In the rows, 128 means zero.
Which row each row swaps with, under one turn or mirror:
The rows were stretched afterwards, more along some directions than others.
lalud: [118 121  85 153 140  98 114 139 138 155  96 144 139 104 170 141  98 120
 102 117 161 131 130 130 171 136 116 171]
Sak: [146 139 132  98 149 105 104 146 113 110  84 130 144 107 176 124 113 136
 118 136  97 141 115 106 156 136 153 134]
gav: [128 123 104 143 121 118 143  89 130 133 142 117 113 128 120  77 162 114
 131 156 179 150 136 140 118 100 109 139]
Vodep: [154 135 102 136 112 149 128 136 131 133 126 119 147 111 134  94 120 157
 144 140 175 141 141 116 123 104  76 128]
nuga: [133 160 150 126 163 112 169 105 138 126 146 142 127 131 126 157 142 152
 116 129 123 116 107  85 113 105 138 101]
muvi: [101 141 127 137 130 140 105 149 116 129 134 152 161  95 155 130 155 111
 105 105 146 116 126 147 142 118 109 205]
Matok: [ 80 103 101 141 123 120 121 156 153 126 123 106 103 135  91 125 103 149
 161  73 122 121 133 127 122 133 121 126]
Rida: [ 95 148 129 147 113 129  99 154 119 131 140 155 148 124 153 148 146  99
  98 113 143 120 125 147 131 134 106 199]
pigis: [120 138 113 142 125 129 153  95 119 124 158 142 112 120 119  86 146  99
 112 149 169 154 149 137 127 114 126 138]
gupof: [112 151 116 114 162 133 101 145 118 107 102 146 154  86 161 147 126 145
  84 108 153 140 108 122 146 145 132 173]
Zeka: [144 135 132 104 140 132 103 139 104  99  98 127 138 108 159 123 112 128
 106 140  93 136 125 124 158 128 163 119]
tilu: [149 120 127  86 155 135  95 124  94 115  99 111 140 119 149 110 114 134
 137 145  90 132 113 118 138 129 157 134]
Vubud: [135 156 128 117 157 125 133  97 134 122 139 137 142 130 136 147 129 160
 106 105 134 114 111 108 100  98 118 106]
Pugo: [123 169 144 151  97 110 125 135 152 131 119 144 140 142 120 136 165 146
 126 151 139 124  94 127 120 131 100 129]
zeko: [ 93 134 123 133 109 123 107 161 123 140 140 164 145 112 145 141 147  91
 108 101 133 125 101 147 141 126 110 195]
gokiz: [126 162 129 109 138 127 182 118 109 133 138 144 118 101 126 120 140 160
 120 119 123 115  90  97 111  88 115 108]
Rura: [149 145 135 117 145 115  82 125 110 110  78 126 137 106 167 103 119 135
 106 143 117 143 110 116 149 137 131 124]
koz: [144 140 129 100 131 125 100 149 111 119  70 135 132 105 167 117 118 111
 120 139 107 147 101  99 160 146 141 151]
logi: [131 144 150 171 100 102 146 139 150 132 111 131 129 135 107 109 156 140
 137 163 150 146  98 134 127 123  79 116]
Purit: [122 113 108 149 126 123 148 103 111 125 161 125 117 135 127 104 142  98
 112 149 172 144 142 143 126 106 134 135]
Duv: [ 98 124 143 161 108 110 154 148 108 150 123 162  98 124 104 146 100 141
  93 111  98 118 126 155 154 167 113 133]
luku: [122 112 102 142 133 123 147  83 120 148 166 122 112 153 112 113 128 136
 116 158 149 145 159 148 131 116 128 137]
lubif: [141 135 137 140 114 110 157 147 145 152 177 114 123 115 123 140 110 161
 128 134 136 112  80 141 101 139 100 131]
lubi: [150 134 139  89 155 143 102 123 113 114  79 130 142 103 152 102 123 115
 142 140 106 137 114 107 155 137 150 125]
bolan: [ 88 134 135 153 101 121 128 154 139 148 128 148 150 131 141 126 169  85
 112 108 144 128 128 141 129 122 101 193]
Maviz: [ 99 120 155 165 136 121 153 124 111 137 138 153 102 166  93 162  88 147
 101 122 111 141 133 151 146 171 138 124]
Muzir: [107 117 167 160 121  99 145 133 109 130 128 137 110 151  98 143 102 136
 107 115  95 119 139 129 151 169 118 125]
Misot: [135 122 136  99 145 126 105 143 110 107  69 119 140 110 148 101 130 129
 134 139  98 151 114 106 165 135 149 131]
mide: [106 127 116 115 174 137 130 141 105  99 126 152 136  75 161 144 113 153
  88 120 148 139 103 119 158 132 139 174]
Rik: [164 124 154  91 142 124 132 135  95 123  88 133 122 125 152 106 122 124
 136 158  94 138 102 113 141 131 142 121]
vab: [126 161 131 120 162 133 195 100 125 144 164 154 113 106 127 149 125 150
 108 125 119 110  99 104 114  93 142 110]
suz: [116 138 118 117 171 123 115 136 112  94 110 143 146  86 159 139 119 138
  89 108 158 146  87 119 147 123 125 177]
tet: [114 149 138 125 151 108 155 103 115 117 143 128 115 140 116 130 128 168
 129 113 122 120 106  87 109 103 115 119]
Bukur: [106 133 140 133 120 147 116 162 126 126 141 149 156 127 139 154 145  75
  97 104 119 115 126 138 123 126 129 196]
rab: [136 152 125 126 165 143 135  99 133 130 142 128 135 135 117 160 116 148
 111 111 124 112 104  97 106 102 153  99]
Badof: [108 128 144 150 125 143 150 147 112 144 153 165 111 122  92 168  97 145
  92 114  94 109 123 154 151 152 126 133]
Vire: [ 91 181 125 148 136 109 128 113 140 110  86 151 119 118 175 154 163 125
  85 114 172 144 145 106 141 150 130 134]
rur: [144 149 138 126 156 110 149 100 124 128 150 133 126 113 136 129 131 157
 111 129 131 120 108  90 106  89 137 123]
zed: [118 139 108 119 165 127 107 135 127 108 101 138 142  78 187 145 132 151
  93 113 169 133 110 118 156 137 137 178]
budar: [ 83 143 128 160 138 113 158 130 148 106 106 146 104 105 152 141 155  91
  82 107 164 143 147 115 147 130 126 133]
Keliz: [ 84 113 126 154 116 111 130 164 148 107 126 112 119 139  92 137 104 162
 141  86 104 133 140 137 119 126 128 144]
Gil: [ 85 107 121 146 109 117 136 174 151 122 126  94 113 131  98 138 111 151
 156  79 109 111 135 121 119 140 125 121]
gupod: [133 122 106 155 124  85 119 155 165 148  84 132 136 133 133 141 110 120
 127 124 157 132 103 115 134 134 107 165]
Gifi: [133 117 111 143 125 120 143  94 121 143 148 130 114 125 138  92 146 102
 111 160 177 149 151 144 132 107 120 142]
mus: [152 131 127 151 110 118 133 156 154 145 143 113 124 107 135 113 130 158
 129 143 157 116  97 143 104 138  94 117]
kep: [121 157 142 165 105  98 130 156 147 126  98 129 130 129  93 116 167 132
 126 145 149 127  97 125 122 132  89 101]
Zopu: [133 129 114 137 121 144 135 136 142 125 128 141 152 117 132 122 114 162
 139 135 157 143 145 116 122 122  84 129]
Lik: [116 142 101 149 123 129 128  90 115 129 141 129 117 139 125  86 156  98
 101 154 175 149 155 142 136 115 118 145]
murov: [140 141 111 142 123 110 131 134 144 150 151 110 120 120 119 122 113 165
 115 135 156 130 106 144 106 143  99 108]
Vibi: [101 131 125 141 102 131 107 157 132 136 135 153 152 122 148 137 154  91
 107 112 154 120 121 143 128 119 118 198]
suf: [ 84 100 110 147  98 102 153 169 149 129 113 100 108 136  80 114 111 163
 165  95 126 146 131 105 129 132 110 138]
satav: [119 120 136 167 133 116 112 108 126 133 133 145 110 155 107 156  87 145
  79 109 119 125 160 165 139 171 116 108]
kir: [155 109 113 108 135 159 123 140 124 115 127 123 151 103 140 112 117 151
 149 150 143 130 131 112 121 101 102 120]
Kem: [138 135 136 153 115  98 175 145 149 163 148 132 121 101 144 111 119 164
 129 133 146 121  91 144 124 139  84 110]
Peb: [126 128  82 140 151 102 111 123 142 139 119 132 132 111 152 160  88 112
 102 110 158 126 118 130 153 134 110 152]
zofun: [ 77 119 116 161 107 102 121 156 149 106 118  96 121 136  91 124 111 171
 136  74 136 134 146 118 122 134 112 132]
voza: [126 142  97 159 128 125 140  97 124 144 168 132 111 115 135  84 145 119
 102 152 173 124 151 155 121 110 117 125]
nitas: [ 81  94 127 135 109 101 155 169 130 127 118 113 107 156  88 143 107 156
 153  84 105 122 132 123 133 143 135 142]
bikiz: [118 135 105 153 121 109 130  91 129 117 147 120 121 151 115  93 146 112
 101 156 176 160 166 130 132 111 130 135]
fisal: [ 93 128 128 142  92 136  97 170 133 131 115 159 147 114 172 139 163  73
  96 101 141 121 124 151 138 141 119 196]
reneg: [ 84 123 117 149 103 115 120 167 153 113 113 102 108 147 100 127 115 142
 147  82 114 132 132 125 117 147 127 140]
geza: [114 123  97 142 123 125 143 103 124 132 140 124 125 112 128  84 134  94
 121 142 178 157 152 130 142  98 122 135]
zeras: [112 157 104 121 161 139 114 145 110  95 112 157 136  75 166 130 119 150
  89 101 165 132  91 127 158 128 117 165]
vev: [154 116 107 118 111 138 126 133 131 136  96 119 135 123 168 123 117 155
 129 140 170 157 156 103 150 131  98 120]
kopuf: [115 117 143 166 114 119 104 135 113 129 147 141 110 141 104 159  91 152
  86 110 113 121 153 145 148 166 127 144]
bez: [124 113 146 162 140 144 114 115 122 143 131 135 116 155  95 169  84 149
 100 115 104 129 148 147 144 166 133 112]
Neru: [111 139 153 166 137 120 124 126 126 122 140 152 106 157  94 181 103 143
  90 116 109 121 143 139 145 172 131 127]
Sek: [139 148 154 106 154 130 166 127 108 131 142 132 139 134 118 152 127 136
 122 122 114 118  72 101 121 101 139 103]
Biv: [ 79 163 121 155 122 117 138 142 145 102  98 152 126 110 177 160 153  98
  80  98 168 137 131 109 155 133 135 149]
Rolir: [114 124 145 140 109 131 104 150 112 133 136 152 157 135 152 147 148  95
 115 124 137 132 112 154 131 133 115 203]
zuvin: [ 97 116 117 148 114 108 115 169 137  95 119 103 117 142  82 123  99 167
 144  94 116 142 150 129 127 143 119 140]
Kol: [133 126 131 152  98 107 144 144 142 150 160 121 122 132 132 132 105 168
 115 132 144 129 106 152 114 155  96 112]
gidul: [143 134 132 100 165 134  98 124 104 101  76 125 136 104 151 108 122 140
 135 150 105 139 111 108 154 134 151 134]
Gur: [160 151 151 101 142 119 106 141 103 105  82 136 144 109 156 108 140 137
 125 149  94 143 110 116 152 140 141 117]
dem: [100 133 143 148 104 114  96 159 140 130 122 147 155 138 152 145 151  87
 100 107 138 139 132 140 133 131 106 201]
rar: [ 81  87 120 138 118 126 122 166 129 114 126  94 117 143  83 129 100 146
 151  81  98 124 151 136 119 144 134 148]
zaze: [109 105  95 144 143 101 119 129 150 140 125 123 127 123 144 172  84 122
 121 104 142 117 137 136 144 145 127 172]
karo: [116 129 114 150 135 111 163  98 115 129 156 122 126 122 111  89 152 114
 117 160 170 143 152 129 131 102 120 134]
Vizo: [ 96 131 115 143 102 137  89 158 128 134 124 154 153 117 144 127 133  91
 119 110 147 136 119 147 140 121 105 194]
petut: [ 80 135 113 158 119  97 123 164 144 102 117 123 104 141 102 139 119 151
 126  77 118 130 141 132 127 150 134 137]

reneg swaps with Misot
zed swaps with mus
voza swaps with muvi
Zeka swaps with Keliz
gupod swaps with vev
zeras swaps with Kem
Sek swaps with Maviz
koz swaps with suf
satav swaps with Vubud
zofun swaps with Rura

